The same turns and mirrors carry the whole set onto itself, and each row onto the other rows of its family. Which rows share a family with each named row? Give them in list order.
These 35 rows form 7 families of 5 rows each.
rari: [ 15.1 -19.3 -13.7   0.5 -15.1   2.3  10.4 -15.6   0.4]
Suret: [-19.5  11.2   6.7 -23.3  -6.9   2.5 -11.7  13.3   4.2]
lav: [-15.4   4.3  -3.2 -24.3   5.0  -2.2 -19.8   5.9  19.3]
zapul: [  5.8  -7.7  39.1   5.1 -24.7  -4.0  -1.1  28.4 -11.4]
famek: [ 16.8 -11.4  -9.2   6.8 -15.0   0.7  11.3 -22.0   4.7]
zoved: [ 29.4 -16.5  37.7  -7.7  -5.4 -32.7 -11.4  -5.7  -2.3]
kof: [  9.6   7.6   2.5  27.6  26.4 -10.0   7.1  15.3  12.7]
Zave: [ 23.9 -23.0  19.9  -3.7   6.3 -44.5 -21.2   4.2   7.7]
Bisud: [ -4.4  -4.6   3.8  22.0  27.9 -12.8  -1.1  28.5  -1.8]
vipof: [ 24.9 -13.6  28.1 -22.2  -0.8 -37.9  -7.9  -1.7  16.2]
fipi: [ 11.3 -18.3  -8.7   6.0 -15.0  -6.8  27.2  -8.8  -6.7]
Tulag: [ 26.6  -6.2  29.1 -11.0  20.2 -38.0 -12.2   6.8  12.0]
feva: [ 12.6  -7.7  31.4  -0.2 -23.9 -16.9 -13.4  20.6 -27.4]
vunu: [ 10.0  -1.4   1.9   9.5  37.6 -14.8 -12.9  19.4   9.3]
Kodos: [  5.2  11.9  10.8  18.1  33.7 -18.3  -4.8  18.1  -3.2]
Nev: [-15.7  15.8  -3.9 -17.0 -15.6 -15.9 -20.7   9.7  12.6]
dad: [-15.4   9.4  -6.1 -17.2 -13.4  -5.0 -23.2   7.1  15.1]
pagi: [ 37.3 -21.4  19.0 -10.1   0.0 -31.1 -22.5   4.3   3.2]
Zatat: [  9.8   1.9  17.8  13.5 -26.6  -4.9  -4.2  27.9 -26.5]
Vabep: [12.1 -8.0 -4.6 20.4 29.4 -5.8 10.9 17.3 -7.1]
pufa: [  3.7  10.3  27.7   0.7 -21.1  -2.2   9.0  24.5 -21.6]
tum: [  1.2   1.1  36.8  11.4 -16.2   5.7 -10.9  22.1 -14.6]
sur: [ 15.2   1.8 -15.7  -5.6 -12.9 -11.4  11.1 -23.7  -2.7]
bafar: [ -8.7   2.1  -6.4 -32.2  -8.9 -12.9  -5.2  -3.6  15.4]
Zozer: [-13.3   6.4  23.9   7.1 -16.6  -8.6  -7.3  29.6 -21.3]
kep: [-21.9   9.2  -1.1 -19.0  -8.4 -19.3 -19.6  -7.0  10.4]
bileb: [ 17.2 -24.0  26.0 -23.1   2.0 -38.0 -13.8  -1.1  -4.8]
bege: [  3.7   0.2  -0.5  29.9  25.3 -16.8   3.7  19.1   9.2]
folu: [ 12.2  10.3  -1.7  13.2  26.8 -18.8   4.4  27.3  15.2]
potal: [ 24.5 -22.4  25.6  -7.2   4.2 -41.6 -14.2   7.9  14.6]
duvev: [ 27.9  -1.5 -11.1  14.5  -8.7  -1.4  19.8  -4.9 -10.8]
Leda: [  8.5  -1.9  30.9   6.6 -29.8  -7.4  -6.5  31.3 -11.5]
fiz: [ 26.2  -6.6   0.0   9.7 -15.2 -12.6  13.4 -23.8  -4.0]
Fugul: [ 29.0 -13.6  -0.5   0.0  -2.2   2.7  18.3 -16.3  -9.6]
salez: [ -9.1  11.9 -15.2 -25.9   3.1 -14.3 -17.9   5.9   3.4]

The rest of the family of fiz: lav, Bisud, vipof, Zatat
The rest of the family of zoved: vunu, bafar, Zozer, duvev
The rest of the family of zapul: rari, kof, Zave, Nev
The rest of the family of pufa: Kodos, bileb, Fugul, salez
The rest of the family of fipi: pagi, tum, kep, folu

The same turns and mirrors carry the whole set onto itself, and each row onto the other rows of its family. Which rows share a family with each named row? Give them in list order.
These 18 rows form 3 families of 6 rows each.
Bot: [ 59.5 -13.1 -14.2 -32.4  35.3   8.7  -0.3 -28.5 -27.3  22.6   6.8 -20.0
  21.5  30.8  21.6]
Peruf: [ 36.0 -27.2 -41.1 -12.4   7.3  33.9 -36.1   4.8  26.0   0.1 -33.0 -21.0
   8.1 -17.6  14.0]
lokif: [ 25.7 -18.2 -43.5  -4.9   9.1  34.0 -35.5   4.0  18.7  -1.8 -20.7 -26.0
  15.7 -22.9   6.9]
geke: [ 61.4  -1.8  -7.9 -25.8  40.8  -1.2  -5.5 -22.5 -23.0  36.3   1.0 -31.2
  29.7  25.2  23.2]
maz: [ 65.2 -11.5 -20.0 -38.0  29.5   2.0 -17.4 -26.4 -31.1  29.1  -1.3 -19.4
   9.2  35.0  23.6]
Kazet: [ 62.3  -3.1 -17.8 -27.0  27.1   2.2  -2.9 -20.1 -32.2  28.9   8.8 -22.0
  30.8  31.4  16.1]
sok: [ 58.5  -9.0 -18.8 -22.2  26.0   0.3  -8.2 -24.9 -33.7  31.4   5.3 -18.3
  25.0  33.3  17.5]
monez: [ 22.6 -22.9 -41.9  -3.1  10.6  38.8 -30.1   1.6  16.9  -5.3 -17.5 -18.9
  23.4 -23.0   6.6]
zete: [ 25.0 -36.0 -40.1 -18.5   8.4  39.9 -29.1  -2.3  24.8   0.9 -27.1  -8.5
  16.2 -18.2  17.3]
dafin: [ 28.2 -25.4 -33.1  -7.3   9.3  24.8 -21.3  10.3  26.0  -1.5 -26.2 -27.1
   8.9 -22.4  13.2]
nipo: [ 70.5  -5.3 -15.3 -37.4  32.8  -1.3 -10.5 -20.2 -21.6  19.3   8.6 -30.9
  17.6  32.8  19.6]
bon: [ 64.8  -3.5  -8.5 -23.6  39.2  -2.7 -11.7 -23.7 -25.0  33.5  -4.7 -27.9
  18.8  25.8  22.0]
liri: [ 20.8 -24.7 -42.6  -4.7   7.7  33.8 -36.8   0.7  16.5  -1.4 -21.4 -17.6
  13.0 -21.5   8.6]
Gozik: [ 19.8 -32.7 -27.3  -8.5  11.6  32.8 -18.6   4.7  23.0  -0.7 -25.0 -19.9
  10.7 -21.6  14.8]
gabap: [ 35.4 -22.8 -38.2 -18.2   7.3  35.1 -23.0   4.9  30.2  -3.7 -21.5 -22.2
  18.9 -25.1  16.3]
Panu: [ 57.1  -9.0  -6.5 -27.3  41.7  -0.6  -5.8 -29.2 -26.2  39.4  -1.9 -20.9
  21.5  26.5  22.7]
molav: [ 25.1 -33.0 -29.5  -4.3   9.8  28.6 -25.3   5.6  24.2   1.2 -30.9 -20.0
   2.3 -22.8  15.4]
dedoz: [ 65.2  -1.0 -19.4 -23.1  23.1  -1.7 -13.6 -18.6 -30.9  31.5   1.8 -24.5
  26.4  31.6  15.4]

The rest of the family of sok: lokif, Kazet, monez, liri, dedoz
The rest of the family of dafin: geke, bon, Gozik, Panu, molav

